The rows below come in pairs that one turn or mirror swaps. Which row does each named row swap with?
j_640: [ 10.3   8.7  -8.4  10.5  13.4  23.6  10.1 -10.9  -9.3   6.4  20.0  -0.1
   4.9 -15.1 -22.7 -14.1 -24.3 -30.6  -0.8  22.1  13.7]
j_22: [ 28.2  -7.1  12.2 -10.3  -9.3  15.4 -13.4  10.1  -1.0  23.0  13.7   0.5
  18.9   0.2  -0.9  10.4 -26.1  24.8  -5.2   4.2  22.9]
j_882: [-23.2  18.4  12.1 -10.5   1.1 -16.3 -18.9   4.2  -9.6  -2.8  12.2 -14.3
  20.9  -8.6 -18.7   9.5 -14.9   1.9 -28.7  -4.0  37.9]
j_405: [  4.1  12.8  11.8 -20.8   1.6   4.4 -16.0  -2.9  -5.3  24.2  13.0  -2.6
  18.7 -14.2 -12.3  10.7 -26.9  16.4 -15.7  -8.4  38.5]
j_985: [  0.2   4.1  18.0   8.2  12.9  20.9   2.0  51.3   6.0   3.6   3.2  -5.7
   2.7  -0.8   4.0   2.4  -7.4   3.0 -12.7  19.5  17.4]
j_651: [-25.3   8.4  -0.9  13.1  13.4 -17.0   6.1 -19.6 -12.9 -16.3  28.5 -12.0
   0.6  12.1 -20.3   4.5 -12.5  -5.3 -22.3  31.6  -3.0]
j_88: [-17.2  16.7  17.0  28.5  -0.8  19.2  -4.8 -18.5  15.8   9.0   9.2  -0.5
   6.8   6.0   1.9  -2.6  38.4  14.0   2.3  27.6   2.3]
j_969: [ -3.8   8.4 -14.6 -34.1  -4.8  -2.1 -25.3  -6.1 -19.4   2.1  -4.0 -17.1
   7.6 -14.9  -7.3  17.6 -13.4  -0.2  -2.6 -15.5  24.9]
j_634: [ -5.3   1.4 -22.5 -46.8  -8.1   0.9   7.5  24.7   4.4   4.2   2.6  -9.7
   5.4   1.3  -4.9   0.4 -11.8 -12.9  -9.8  21.5  -1.4]
j_206: [ -8.9   9.1  21.4  14.6  -5.8   8.5  -2.3 -51.1 -34.1   3.9   3.6  -6.1
  10.4  -3.6  -1.6  19.7   0.3  -5.8   3.1  -3.2   4.3]
j_232: [-23.6  10.9 -17.1   5.3 -14.7   9.2   8.6 -28.4   2.3 -11.1 -16.8 -17.1
  -3.5  -0.8  -1.4   4.8 -22.8 -17.8 -18.8  35.8   5.0]
j_807: [-17.7  12.8  15.9  -2.1  -8.3 -10.8  -0.7  40.2  11.5   3.2   0.4  -6.8
   1.6   3.2 -12.1   2.6 -29.6 -30.6 -17.2   1.6   9.0]
j_138: [ 15.1  20.6  14.0   8.6  -5.2  -7.5  32.0 -19.9  27.1  -2.0  -4.2   8.2
  -5.9  16.6 -22.4 -18.1   5.9   1.9   8.7   4.2 -17.5]
j_78: [ -8.9   7.0   1.1 -13.1  -6.9  -1.1  -3.2  56.3  17.2   4.4   3.4   3.6
   3.8  11.4 -12.2  -0.5   9.9   2.6   4.3   5.1   1.2]
j_104: [  6.2   6.2  29.9   0.1  -5.6  44.8  -1.5 -23.9   1.5   7.0   3.8  -2.9
   9.5   3.3  -9.1   2.2   9.3  -2.9 -15.1  45.3   4.6]
j_183: [ -2.2   8.5  36.2 -15.4 -10.8  20.2   1.1 -53.2   3.7   3.8   1.3  -5.6
   4.4   0.2  -8.0  -0.1   7.0   0.9 -20.2  25.7  10.9]
j_114: [ 27.3   0.0  25.4  33.1 -23.9  24.3   6.5  -5.4  12.9   3.2   1.1  -2.7
   8.0  10.7 -19.4  -5.8 -16.6   7.8  -5.8 -15.5  -8.3]
j_719: [ -2.3 -16.0  28.9  10.8 -15.9   3.2 -12.9  22.7 -19.3  19.7  18.1 -14.3
  -7.2   3.0   6.2   9.8 -10.5   9.1   7.0 -16.9  19.8]
j_847: [-26.5   7.7  10.4 -24.0 -12.4  -9.0  15.6  14.0  -0.4  12.5  -8.0  -0.7
 -28.1  -0.7  16.0  -5.5  26.6 -10.7   9.4  -4.7   0.9]
j_636: [-13.3   2.6   6.1  36.5 -24.4  11.7  -4.3   6.3  -3.9 -10.2  16.8 -24.2
  -1.6  24.9   5.5   3.4  22.4 -17.0 -23.0  -1.8  -6.5]
j_830: [ -9.0   5.8 -12.9 -15.5  -2.4  10.2   0.5 -55.5  -9.6 -11.2   2.7  -7.8
  -1.6   5.1  -4.7  -2.9  15.4   4.0 -28.1  12.5   2.6]
j_176: [ -5.0   6.2   7.5 -19.0  10.4 -18.9  -5.0 -12.7  -2.6  -6.6   6.5  -6.7
   5.6  -6.1  -2.5  11.8 -20.5  -2.3  44.3   0.7  -1.6]
j_178: [-25.7  -2.1   6.9 -21.8   6.5 -13.8  -7.6  -1.8  -7.1  -4.5  18.3   0.0
  18.0 -13.2   3.0  20.2   9.0  29.9  -9.2   9.9  29.2]
j_992: [ 20.2   5.2 -26.2   5.4 -22.8  10.1  13.9 -31.7   1.9  -0.5  -6.2 -11.1
  10.3  11.7 -28.2  -5.0 -13.5 -21.9  -0.5  10.9 -11.3]
j_274: [ -9.3  10.3 -28.8 -46.4  -9.6  16.2   6.4   9.8  -7.9   3.9   9.0  -4.7
   0.2   8.0  -5.9 -13.8  -4.8   4.2  10.9   0.0  10.4]
j_504: [ 10.8  -5.1 -17.1 -34.7  -1.7 -15.3  -2.6  -0.4  -9.8  15.0   4.1   7.6
  -8.6 -16.6 -29.1   2.1 -10.7   9.6   7.8  -1.0 -11.8]
j_319: [  9.1   9.9  39.3 -15.1 -10.3   5.8  -4.3 -47.1 -19.9   9.2   2.0  -3.4
  -9.4   6.5  -4.4   2.3  -0.9  -2.5  -9.1 -20.5  -1.8]
j_214: [-14.0  16.1   9.4 -17.8 -16.2  -9.2  -2.9  20.0   7.3  -8.0  -5.1   3.8
  -8.0   8.1  18.6   1.2  44.9  -1.6 -10.2   5.4 -11.2]
j_692: [-34.4  -0.6  20.7   9.7 -25.9   7.2  -5.0 -12.9  10.2  -3.8  -5.5   4.3
  14.2   1.8 -22.6  -2.6  40.9 -14.1   4.7  -4.6  -2.2]
j_968: [ 18.3  10.4  22.1   7.7 -11.5  20.8 -18.7  32.2  -6.0   5.4  17.7  -6.3
  -4.3  -7.5  19.4   6.7  -3.5 -10.3  -1.2 -22.4   8.5]
j_573: [ -0.2  14.5  30.2 -17.0   5.9  -1.7  11.8 -56.0  -4.1  -0.6  -0.6   1.7
   3.3   6.6   1.9  -6.4  10.8   1.1   4.5  -6.7   2.3]
j_507: [-16.8  11.5 -17.9  42.6 -31.0 -13.4  -3.3  -8.2   2.2   2.3  -0.7  -1.4
   2.1   0.9 -23.1  -8.1   6.6  -6.0 -12.7 -17.3  11.9]
j_373: [-14.9  16.2   0.3   7.6 -11.8 -10.9  21.5  13.9 -13.3  27.6   3.9  -9.0
  -2.9  22.4  15.5  12.5   2.4  12.0  -8.3 -26.6  20.5]
j_668: [ -1.4  11.3  29.2 -10.7   8.6  17.8   0.6  36.6  28.2  15.2  -4.9  -4.0
   1.5   6.0   4.3  10.4  12.4  -3.9 -19.3  24.3   4.6]
j_654: [  4.9   3.9 -11.3  40.0 -13.0   7.9   8.0   3.6 -13.8  -8.7  -7.9  -4.6
   0.9   6.3 -10.9  -2.1   4.5 -13.3  -4.5 -35.8  17.7]
j_465: [  1.8  -1.4 -25.1   0.8 -24.8   0.5 -13.0 -33.9  -4.6   4.7  -5.0 -13.4
   3.9  27.6 -20.5   2.2   0.9 -29.9 -14.0  19.6   6.4]
j_894: [  7.1   4.0   8.1  37.0 -19.3  16.5  17.4 -11.3   5.5   1.1  -8.9  -2.5
  -6.6  35.6  -6.5  -7.2   0.4 -22.3   0.9   1.3 -15.8]
j_79: [-22.0  21.5   5.1 -11.2  10.6   0.9 -15.1  -2.7  16.4  -5.2   3.5  -6.9
  19.0 -10.0 -11.5   7.1   0.9  15.6 -27.9   4.1  45.2]
j_446: [  8.5  13.4  -3.5  13.5   0.6 -16.6   7.8 -12.1  -8.8  -1.2   7.2  -2.8
   0.5   4.7   6.7  -0.2 -15.3 -13.2 -23.2  54.4  12.5]
j_420: [ 33.2   1.7  31.6  30.1 -17.9  13.6  -3.7 -10.7   9.7  -0.4  -4.1   4.2
   3.8  13.7  -5.9  -3.7   5.4   5.0   4.8  12.6 -25.0]
j_646: [  4.3   5.7  -2.6   0.2   2.6   7.1  -1.8  25.5  11.4   6.3   9.1  -8.0
   0.3   6.4   8.9   4.0  34.0   3.0  28.9 -21.5   2.7]
j_438: [-15.1   5.1  15.5  -2.9   2.0 -25.3  -1.6  35.5   3.5  -8.5 -16.2  -5.6
  -5.9  -1.1 -18.2   7.4  -2.9   8.0 -33.7  -6.5   0.2]
j_478: [ 21.7   7.3   8.1 -28.9 -28.6 -20.2  -3.4  -3.2  14.4  -5.3  18.4  -7.4
  -2.3   0.6   4.4   0.0 -14.2   4.8   2.9  40.7   0.6]
j_923: [ 17.2  -0.2   9.2 -17.3  -7.6   0.7   0.1   1.7 -13.4 -11.9  11.0  10.7
   7.0 -26.8 -15.6 -18.0 -19.3  -2.6  31.5  14.9   0.6]
j_490: [ -3.0  20.8  16.7  20.0   4.3   3.8  17.2 -21.3   8.9  -9.0 -36.2   4.0
  -3.0   1.8  -3.7  -6.7   0.2  -2.9   2.8 -16.5 -21.1]
j_976: [ 17.3   7.6  14.7  27.4  -3.7  17.7   1.7  -6.0  25.6 -14.5  13.4  -4.9
  -5.2   7.0   2.2  -2.4  41.1   5.3 -17.9  15.6   9.0]

Swapped with j_634: j_992
Swapped with j_923: j_446
Swapped with j_573: j_882
Swapped with j_692: j_373
Swapped with j_405: j_183
Swapped with j_504: j_232
Swapped with j_654: j_214
Swapped with j_176: j_651
Swapped with j_138: j_807
Swapped with j_206: j_178
Swapped with j_104: j_22

